rotation steps, each row followed by its count of steps
The counts run from 0 to 591.
[163 156 148 127 126 104 140 118 129 101 142 170 121 160 123 144 140 151
 155  87 112 136 163 117 124 101 103 128 152 181 153 145 156 160 180 136
  71  98 125  87 190 136 136 141 100 154 129 112 119 140 101]  494
[123 126 134  85 135 122 100 154 168 140 151 144 130 117 148 124  85 121
 106 108  83 104 133 143  93 199 128 106 105 105 119 133 109 164 143 125
 190 116 144 147 125 105 112 159 129 119 105 160 143  84 165]  484
[ 72  84 177 123  76 143 127 128 121 196 135  81 157 131 131 158 119 137
 106 107 172 156 124 163 157 128 129 152 104 149 166  91 111 153 115 138
 154 128 122 111 124 162 125 103 119 131 142 152 117 149 102]  563
[ 96  81 182  96 112 131 128 169 156 154 151 137 147 122 137 139  87 160
 101 118 108  93 133 162 143 130 130 156  94 119 151 126 106 188 110 127
 178 111 124 135 109 120 129 124 131 137 100 181 143  86 152]  289
[147 144 145 114 144  63 134 183 165 111 149 122 103 151 164 145  78 141
 111 120 107 112 139 167 106 131 113 112 113 177  89 141 121 146 166 142
 139 174 115  92 160 128 151 122  98 140 131 137 143  60 144]  71
[123 141  87 146 146 102  96 139  82 147 113 107 152 156 115 178 103  86
 106 149 139 164 162 107 112 120 137 101 159 105 144 150 119 101 164 164
 101 145 126 115 130 160 143 126 112 115 181 141  89 162  94]  36
[112 158 182 147 102 127 147 102 121 138 125 136 102 135 140 119 156 152
 168  75 147 148 144 125 141  73  94 100 125 189 147 141 163 151 142 135
 122 126 112  90 192 147 136 149  83 165 122 109 115 123 121]  306
[127 128 123  57 177 125 124 151 135 203 128 151 118 131 132 134 140 124
 115 151 116 130  77 151 131 203 148 126 130 128 112  85 109 125 138 111
 138 129 159 178 115 125 117 104 146 101 118 132 118 157 159]  53
[122 144  92 136 199 115 141 160  99 133  88 165 114 149 142  93 137 162
 153 165 103 101 146 115 122  80 102  87 133  73 111 163 121 105 131 127
 144 158 106 121 149  97 126 148 103 146  96 127  98 101 147]  499
[121 101 155  91 174 131 165 157 120 134 120 212 146 135 104 137 157 195
 133 128 106  87 125 128 145  88 111 165 125  96 154 128 122 165 140 126
 107  72 132 124 127  95 129 111 141 148  88 154 130 115 136]  281
[136 133 191  95  49 104 130 133 160 123 156 131 135 149 161 152 111 146
 144 102 143 123 181 167 140 125 108 158 145 184 135 121 138 168 151 110
 128 134 117  95 160 127 141 107 105 179 112 111 135 112 120]  441
[122 112 174 115  58 126 111 131 143 136 154 120 166 137 138 179  82 129
 123  79 130 121 159 154 138 172 108 143 124 173 166 105 126 183 156 131
 124  94 143  94 138 133 122 105 106 147 144 139 126 116 123]  155
[117 152 114  77 169 122 149 172 107 147  84 197 137 129  80 110 165 159
 151 161 131 106 130 101 146  83 132 138 142  67 124 136 119 106 118 106
 135 115 119 146 143 104 134 114 134 140 101 147  92 144 127]  408
[122 113 112  90 210 129 174 152  98 156  95 179 130 137 130 128 181 182
 134 171 127 111  89 124 144  96 117 117 144  88 114 126 126 118 132 123
 116 114 122 148 126 103 131 105 140 130  98 134 105 142 140]  280
[131 130  82 104 207 141 150 174 120 150 117 167 115 134 141 122 162 188
 154 152  95  98  86 130 135 120 122  79 133 105  99 141 141 125 126 124
 109 135 130 130 138  98 133 125 119 132 100 125  96 112 158]  152
[135  70 110 156 150 103  98 140 134 120 168  91 130 164 123 161  65 114
  87 152 123 151 180 172 154 112 132 140 154 137 152 142  76 121 148 172
 114 174  85 122 119 150 150 149 104 132 139 143 132 118 125]  230
[122 117 101  92 194 138 140 167 140 124 140 162 148 147  84  90 123 157
 141 162 117 108 133 154 189  87 114 152 146 104 147 109  76 138 122 114
 120 129  92 143 132 110 121 114 113 130  75 150 107 135 153]  462
[140 128 133 119  83 102 116 142 138 147 149  86 119 157 174 163 110 123
 138 119 155 143 147 166 129 151 121  96 149 198 109 115 142 139 141 142
 102 179 120  92 148 150 141  92  98 162 138 109 107 118 117]  65
[135 134 161  65  75 146 116 121 126 169 135 184 128  97 120 161 171 130
 134 123 135 131 127 116  90 154 147 114 162 106 129 133 167 118 127  94
 141 101 166 191 118 121 135 158 140 151 109 106 140 155 144]  294
[113 149 134 138 106 133 110 174 119 170 130 135 151 123  48 142 142 114
 132 110 137 156 133  99 141  84 156 115 118 111 154 164 130 119 148 130
 101 111 138 113 165 172 151 159 115 123 179 156  92 176  90]  262
[132 133 178  55 118 112 145 175 179 146 158 171 121 130 134 137 131 151
 116 105 102 107 119 164 103 159 135 143 107 159 107 129 119 168 147 104
 160 120 151 147 140 106 135 109 142 133  98 151 162  95 167]  575
[ 93 112 149 149 152 148 123  90  81 164  94 141 111  99 122 137 149 126
 114 128 145 137 144 112  92  87 127 105 131  67 147 153 151 100 111 149
 179 124 142 178 106 133 128 189 137 124 129 133 134 148 141]  324
[131 145 147 103 175 104 160 153  88 164  81 178 119 130 106 150 192 141
 124 155 152 141  99 101  77  90 134 122 130  90 114 157 163  95 143 137
 120 115 148 162 140 128 151 147 147 134 136 121 115 160 113]  226
[108 152 164  80 148  92 142 112 119 159  99 167  71 119 137  80 156 134
 133 125 154 135 127 125  85 118 129 120 105 116  96 139 137 118 110 113
 213 150 119 170 152 123 122 166 128 142  89 116 148 121 162]  453
[105 126 160 122 121 148 148 122 109 199 112 153  97  96 139 145 196 159
 138 121 152 136  89 109  93  86 146  68 120 115 116 158 197 107 114 138
 142 135 152 161 126 133 148 157 125 160 136 121 132 150 143]  105
[130 113 169  66 146 108 137  95 139 144 137 169  89 142 151 137 141 147
  99 134 138 125 146 165 103 151 129 141 155 139 106 116 133 137 133 121
 184 139 133 198 109 101 140 127 148 142  76 105 164 118 164]  514
[ 80 130 185 114 119 124 131  93  95 185 101 134 149 129  87 137 143 119
 118  93 158 165 108 128 137 142 123 155  99 140 175 101 123 168 143 140
 144  80 156 119 143 152 111 127 126 112 151 137 109 188  84]  556
[146 117 157  80 107 104 119 183 191 128 183 141 145 142 116 147  74 133
 103 117  89 120 142 177 158 179 144 142 126 168 131 122  98 161 148 107
 122 124 138 127 145 115 136 121 113 129 110 150 138 103 150]  576
[105 123 140  90 118 131 135 123  96 168  98 187 130 102 111 134 172 146
 125 159 154 136 151 107 126  82 130 155 165  58 142 146 133 115 112 109
 153  96 132 192 112 108 135 143 148 145 101 136 123 174 139]  415
[101 100  97 148 177 138 122 147  80 194 105  92 140 128 136 161 157 134
 118 163 132 136  92 119 115 108 144  63 133 103 118 131 148 102 113 162
 113 155 130 127 110 153 141 120 123 122 185 131  89 140 117]  97
[119 120 111 178 155 106 121 178 136 125 150 103 124 151  85 123  95 112
 118 116 102 146 158 121 143  73 142  93 118 142 136 173  92 121 140 167
 117 158  98  93 167 166 145 174  86 135 157 156 105 103 109]  170
[111 134 146  97 148 107 147 158 109 115 103 187 149 133  92 130 127 171
 122 121 110  90 140 116 122  83 104 170 109  63 154 150 116 161 141 118
 150  73 123 128 147 100 125 140 136 134 102 165 119 126 120]  409
[133  90 123 171 192 148 157 149 144 140 167 112 112 140 124 138 150 170
 137 118 117 127 109 143 175  78 128  83 123 171 139 143 141 141 137 164
  82 144  92 108 145 142 147 140  88 151 129 126 123 102 132]  426
